W =
[[20, -13, -32, 28],
 [-8, 8, 14, -14],
 [5, -7, -9, 4],
 [15, -15, -29, 28],
 [-15, 16, 30, -34]]
W[0, 0]	20
W[0]	[20, -13, -32, 28]
W[2, 2]	-9
W[:, 2]	[-32, 14, -9, -29, 30]
W[2, 1]	-7
W[4]	[-15, 16, 30, -34]
W[:, 1]	[-13, 8, -7, -15, 16]
W[1, 3]	-14
W[:, 0]	[20, -8, 5, 15, -15]
W[2, 3]	4
W[4, 2]	30
W[3, 0]	15

X = [ -2  22  24  31  15   4 -32  -2 -25  14 -21 -25 -21 -20]
X[0]	-2
X[1]	22
X[6]	-32
X[12]	-21
X[7]	-2
X[4]	15

x =
[[100 127  91 133 119 145  72]
 [111  94 142  98 115 144 140]
 [109 117 106 142 128 110 129]
 [ 15  86  89 127 120 106 140]
 [135 174 140 103 122 128 110]
 [105  99  83  49  90  87 103]
 [ 88 218 121  78 134 117  81]
 [149  99 121 107 109 103 163]
 [121 100 122  83 161  75 119]
 [113 141  90  99  97 114 135]
 [ 87 117  91 111 134 173  50]]
x[0,0] = 100
x[5,0] = 105
x[5,4] = 90
x[7,0] = 149
x[:, 0] = [100, 111, 109, 15, 135, 105, 88, 149, 121, 113, 87]
x[5,6] = 103
x[9,1] = 141
x[7,4] = 109
x[4,5] = 128
x[2,3] = 142
x[10,4] = 134
x[3] = [15, 86, 89, 127, 120, 106, 140]
x[1,1] = 94
x[1,2] = 142
x[4,3] = 103
x[10,0] = 87
x[3,5] = 106
x[5,3] = 49
x[:, 6] = [72, 140, 129, 140, 110, 103, 81, 163, 119, 135, 50]
x[:, 3] = [133, 98, 142, 127, 103, 49, 78, 107, 83, 99, 111]
x[:, 5] = [145, 144, 110, 106, 128, 87, 117, 103, 75, 114, 173]
x[2,0] = 109
x[5] = [105, 99, 83, 49, 90, 87, 103]
x[2] = [109, 117, 106, 142, 128, 110, 129]
x[3,0] = 15
x[4] = [135, 174, 140, 103, 122, 128, 110]
x[7] = [149, 99, 121, 107, 109, 103, 163]
x[1] = [111, 94, 142, 98, 115, 144, 140]
x[8,4] = 161

arr =
[[4968 4814 4951 5458 4764 5194 5346]
 [2810 7179 6001 3301 1174 4177 4513]
 [5611 5041 4905 4165 5356 4689 5158]
 [4934 5741 2333 4275 3985 6733 6587]
 [5324 5253 4665 4079 4977 4797 5330]
 [4560 5347 5053 4868 3984 5034 5535]
 [4588 5083 4766 5241 3972 5300 5915]
 [6607 7779 3700 5172 5210 5104 5511]
 [4782 4447 5338 5046 5887 4656 4012]
 [5203 4708 5159 5235 5612 4811 4498]
 [4818 4506 5471 5432 5626 4820 4483]
 [3449 5946 4751 4803 2072 5495 7168]
 [4927 4987 2766 5284 4931 6274 5524]
 [4574 5156 3761 4374 4285 5168 5561]]
arr[0, 0] -> 4968
arr[6, 6] -> 5915
arr[:, 3] -> [5458, 3301, 4165, 4275, 4079, 4868, 5241, 5172, 5046, 5235, 5432, 4803, 5284, 4374]
arr[10, 4] -> 5626
arr[12] -> [4927, 4987, 2766, 5284, 4931, 6274, 5524]
arr[:, 5] -> [5194, 4177, 4689, 6733, 4797, 5034, 5300, 5104, 4656, 4811, 4820, 5495, 6274, 5168]
arr[:, 2] -> [4951, 6001, 4905, 2333, 4665, 5053, 4766, 3700, 5338, 5159, 5471, 4751, 2766, 3761]
arr[11, 3] -> 4803
arr[3, 1] -> 5741
arr[11, 4] -> 2072
arr[12, 5] -> 6274
arr[13] -> [4574, 5156, 3761, 4374, 4285, 5168, 5561]
arr[3, 0] -> 4934
arr[13, 2] -> 3761
arr[1, 5] -> 4177
arr[11] -> [3449, 5946, 4751, 4803, 2072, 5495, 7168]
arr[2, 6] -> 5158
arr[:, 0] -> [4968, 2810, 5611, 4934, 5324, 4560, 4588, 6607, 4782, 5203, 4818, 3449, 4927, 4574]
arr[6, 0] -> 4588
arr[4, 5] -> 4797
arr[11, 1] -> 5946
arr[9, 3] -> 5235
arr[7] -> [6607, 7779, 3700, 5172, 5210, 5104, 5511]
arr[:, 4] -> [4764, 1174, 5356, 3985, 4977, 3984, 3972, 5210, 5887, 5612, 5626, 2072, 4931, 4285]
arr[9, 0] -> 5203
arr[13, 4] -> 4285
arr[6] -> [4588, 5083, 4766, 5241, 3972, 5300, 5915]
arr[2, 1] -> 5041
arr[4, 4] -> 4977
arr[2, 4] -> 5356
arr[5, 5] -> 5034
